[ 97 112 101 167]  Zul
[ 83 122 138 165]  lib
[ 83 123 158 174]  zakep
[ 83 123 157 151]  nov
[142 106  85 142]  Zak
[ 98 112 101 176]  Lovut
[ 83 123 157 150]  Lef
tail: [ 83 122] | [138 165]
asked: [ 98 112 101 176] | Lovut
tail: [ 97 112 101] | [167]
tail: [122 138] | [165]
tail: [ 83 123 158] | [174]
tail: [123 158] | [174]
tail: [ 98 112 101] | [176]

[130 135 150 108 135] -> nov
[100 164 165 151 135] -> Zak
[ 99 164 165 152 111] -> zegok
[129 140 138 123 131] -> lib
[100 164 165 152 111] -> rif
[146 117 113 115 128] -> sasiv
[142 135 150 107 151] -> Lef
tail: [135 150 107] | [151]
tail: [100 164 165 152] | [111]
tail: [165 151] | [135]

[119  75 128 128]  Lef
[144 156  99 131]  zegok
[146 148 108 164]  Zak
[148 162 100 131]  Lovut
[118  77 108 139]  siler
[118  76 152 119]  nov
[118  77 152 139]  val
tail: [ 75 128] | [128]
tail: [118  77 152] | [139]
tail: [146 148] | [108 164]
tail: [148 162] | [100 131]

[136 141 167 149 117 120 102 119 125 154 111  98 110 135 166 131 105 133
 107 112 119 161 125 132  80 141 115 139 145 142 115 132 161 125 146 122
 130 107 117 102 120] : Lef
[136 141 167 149 117 120 102 119 125 154 111  98 110 135 166 131 105 133
 107 112 119 161 125 132  80 141 115 139 144  98 147 119  99 142  90  78
 117 149 149 152 126] : val
[113 118 107 102 133 148 156 130 123 124 120 141 141 103 102 124 127 113
 156 129 128  93 137 111 169 112 140 143 144 130 117 138 152  98 158 156
 116 101 123 104 112] : lib
[151 130 157 157 113 105 103 125 131 156 133 108 114 151 181 146 124 133
  91 116 127 165 116 144  98 150 114  90 103 124 139 106 103 149  94  93
 128 160 143 167 141] : sasiv
[135 118 108 127 137 111 128 125 131 141 133 117 125 127 134 118 109 135
 125 124 135 124 125 116 122 134 122 118 102 123 144 112 122 147 121 109
 136 136 131 133 139] : nov
tail: [118 107] | [102 133 148 156 130 123 124 120 141 141 103 102 124 127 113 156 129 128
  93 137 111 169 112 140 143 144 130 117 138 152  98 158 156 116 101 123
 104 112]
tail: [127 165 116 144  98] | [150 114  90 103 124 139 106 103 149  94  93 128 160 143 167 141]
tail: [139 145] | [142 115 132 161 125 146 122 130 107 117 102 120]

[137 119 138 114 138 116 141 116 137] = Lef
[160  95 119  97 143  85 116 122  93] = Zul
[137 156 152 119 132 124 149 123 151] = nov
[155 158 139 113 158 100 155 140 132] = sasiv
[152 137 114 136 164 103 136 155 107] = lib
[119 154 141 143 114 146 130 123 147] = siler
[112 144 137 136 110 148 130 115 151] = Zak
[144 120 110 134 149 113 128 149 107] = rif
[125 156 137 114 138 116 141 153 113] = Lovut
[118 149 121 147 125 134 129 115 128] = val
tail: [118 149 121] | [147 125 134 129 115 128]
tail: [130 115] | [151]
tail: [138 114 138 116 141] | [116 137]

[147 158 144 119] : rif
[147 158 145 116] : zegok
[148 158 110 116] : Zak
tail: [158 144] | [119]
tail: [158 145] | [116]
tail: [147 158 144] | [119]
tail: [147 158 145] | [116]
asked: [147 158 144 119] | rif

[155 129 182 143 121 126 110 119 115 167 115 128 121 120 153 123 125 133
 117  99 120]  Lovut
[131 128 163 123 103 129  83 124 130 164 106 110 112 134 137 143 131 119
 119 106 110]  zegok
[132 128 164 136 153 124 108  96 120 171 122 136 124 118 129 147 131 130
 139  88 145]  Lef
[121 131 163 122 137 124 108 106 125 168 124 110 111 124 122 122 149 140
 131 107 157]  siler
[125 128 158 119 103 136  93 119 114 177 110 121 124 114 130 151 141 123
 123 123 137]  nov
tail: [163 122] | [137 124 108 106 125 168 124 110 111 124 122 122 149 140 131 107 157]
tail: [118 129] | [147 131 130 139  88 145]
tail: [119 114] | [177 110 121 124 114 130 151 141 123 123 123 137]
tail: [126 110 119] | [115 167 115 128 121 120 153 123 125 133 117  99 120]
tail: [132 128] | [164 136 153 124 108  96 120 171 122 136 124 118 129 147 131 130 139  88
 145]

[111 116 106 140 106] = lib
[153 140 133 120 154] = Lef
[135 172 136 151 145] = siler
[136 142 156 115 129] = Zul
[110 116 106 140 106] = rif
[150 161 120 147 163] = zakep
[113 141 132 143 116] = nov
[111 116 150 130 141] = Lovut
[115 144 156 145 159] = val
[112 116 106 115 128] = Zak
tail: [113 141 132 143] | [116]
tail: [161 120 147] | [163]
tail: [132 143] | [116]
tail: [142 156 115] | [129]

[153 150 147 131 118 155 153  79 138 140 134  94 100 130 129 125]  sasiv
[146 112 143 137 110 105 108 104 124 146 160 115 108 171 162 101]  Lef
[ 94 133 127 130 127 142 146 142 150 120  92 149 137 139 144 140]  Zul
[160 175 115 109 159 166 152  88 105 118 135  87 122 172 162 173]  lib
[123 119 154 146 104 117 145 109 152 140 113 138 117 123 129 123]  zegok
[167 124 147 142 112 129 134  95 124 144 152  98 100 131 129 125]  val
[132 176  99  98 166 176 146 111 101 103 113  94 110  88 166 170]  siler
[138  96 167 164  92 103 125 108 155 159 149 141 110  89  99  97]  rif
[125 132 149 140 123 151 151  99 152 135 110 123 117 137 154 144]  Lovut
tail: [119 154] | [146 104 117 145 109 152 140 113 138 117 123 129 123]
tail: [130 129] | [125]
tail: [172 162] | [173]
tail: [110  89] | [99 97]
tail: [124 144] | [152  98 100 131 129 125]

[128 128 128 127 129 128 128 128 128 168 132 143 158 166 167 168 168 168]  val
[128 128 128 126 168 169 128 128 128 129 132 169 167 169 169 169 168 168]  zakep
[134 149 163 168 168 168 168 168 168 168 168 169 167 170 169 169 169 169]  siler
tail: [132 169] | [167 169 169 169 168 168]
tail: [134 149] | [163 168 168 168 168 168 168 168 168 169 167 170 169 169 169 169]
tail: [158 166 167] | [168 168 168]
tail: [128 127] | [129 128 128 128 128 168 132 143 158 166 167 168 168 168]
tail: [170 169] | [169 169 169]
tail: [169 167 170 169 169] | [169 169]
tail: [169 167 169] | [169 169 168 168]

[125 128 140 119 155 131 127 106 151 116] -> rif
[113 117 120 129 112 136 106 112 125 128] -> Lovut
[125 116 120 119 117 131 127 106 143 116] -> val
[140 130 140 119 118 131 137 118 135 113] -> Zul
[125 128 140 119 116 131 127 106 151 116] -> siler
[140 109 111 120 137 108 138 118 135 113] -> Zak
tail: [140 119 118] | [131 137 118 135 113]
tail: [117 120] | [129 112 136 106 112 125 128]
tail: [140 119 116 131] | [127 106 151 116]
tail: [125 128 140 119 155] | [131 127 106 151 116]
tail: [117 131] | [127 106 143 116]

[ 98 102 131 164 150 124 161 133 154  94 167 167 152 157 101 147 131 130
 115  97 158 143] : val
[103 107 158 132 111 113 143 129 158 111 101 166 160 121  95 114  91 101
 116  97 159 156] : rif
[165 156  90 100 150 126 108  91 107  89  93 101 136 111 158 124 121 101
 115 108  97 155] : Lovut
tail: [89 93] | [101 136 111 158 124 121 101 115 108  97 155]
tail: [ 97 159] | [156]
tail: [166 160] | [121  95 114  91 101 116  97 159 156]
tail: [108  91 107] | [ 89  93 101 136 111 158 124 121 101 115 108  97 155]
tail: [101 115] | [108  97 155]

[140  85 118 136 148 104] : siler
[127 108 118 135 134 114] : zegok
[127  82 132 140 163 100] : Lef
tail: [135 134] | [114]
tail: [118 136] | [148 104]

[122 125 118 102 146 124 128 127 130 115 128 128 129 118 134 116 127 128
 133 129 129 130 122 150 125 134 127 131 127 128 127 132 128 126 128 128
 138 132 128 129 165 117 128 136 131 127 129 126 104 128] = Zul
[130 131 134 146 112 131 128 129 126 141 128 128 127 135 124 138 129 128
 124 127 128 126 129 105 130 123 129 126 128 128 129 124 128 130 128 128
 119 125 129 126 102 135 128 121 125 128 128 129 149 128] = lib
[133 130 134 139 118 130 128 129 126 137 128 128 128 132 125 133 129 128
 126 127 127 127 132 128 129 125 129 126 128 128 129 125 128 129 128 128
 124 125 127 129 102 132 128 124 125 128 128 129 141 128] = Zak
[120 127 124 139 134 126 129 128 128 132 128 128 128 129 125 138 128 128
 129 128 129 127 122  94 129 128 128 131 128 128 129 129 128 129 128 128
 127 129 129 124 140 132 128 130 131 127 129 127 134 128] = zakep
[133 127 128 110 129 128 127 127 130 119 128 128 129 124 134 112 128 127
 130 128 126 130 134 172 126 132 128 126 127 128 127 129 128 126 128 129
 135 128 125 136 127 117 128 130 127 129 128 129 104 128] = Lef
[122 125 118 110 146 124 129 127 130 115 127 128 129 121 132 120 127 128
 133 129 129 130 122 139 126 134 127 131 128 128 127 132 128 127 128 128
 135 132 129 127 165 120 128 136 131 127 129 126 104 128] = Lovut
[122 126 121 117 140 126 129 128 129 124 128 128 128 124 129 125 127 128
 130 129 129 129 125 128 127 130 127 130 128 128 128 131 128 127 128 128
 132 131 129 127 153 126 128 133 130 127 128 127 119 128] = sasiv
[128 125 121 102 140 125 127 127 130 111 128 128 129 118 134 112 127 128
 133 129 128 130 132 172 125 134 127 127 127 128 126 132 128 126 128 129
 138 131 125 136 153 117 128 136 128 128 128 128 104 128] = rif
[122 126 121 117 112 126 129 128 129 124 129 128 128 124 129 125 127 128
 124 129 129 129 125 128 127 130 127 130 128 128 128 131 128 127 128 128
 132 131 129 127  89 126 128 133 130 127 128 127 149 128] = val
[138 132 138 124 112 131 126 128 127 132 129 127 128 132 129 120 129 127
 126 127 126 128 136 161 128 125 129 124 128 128 128 125 129 128 128 129
 127 124 124 136  89 126 128 118 122 129 127 130 126 128] = zegok
tail: [123 129] | [126 128 128 129 124 128 130 128 128 119 125 129 126 102 135 128 121 125
 128 128 129 149 128]
tail: [128 119 125 129] | [126 102 135 128 121 125 128 128 129 149 128]

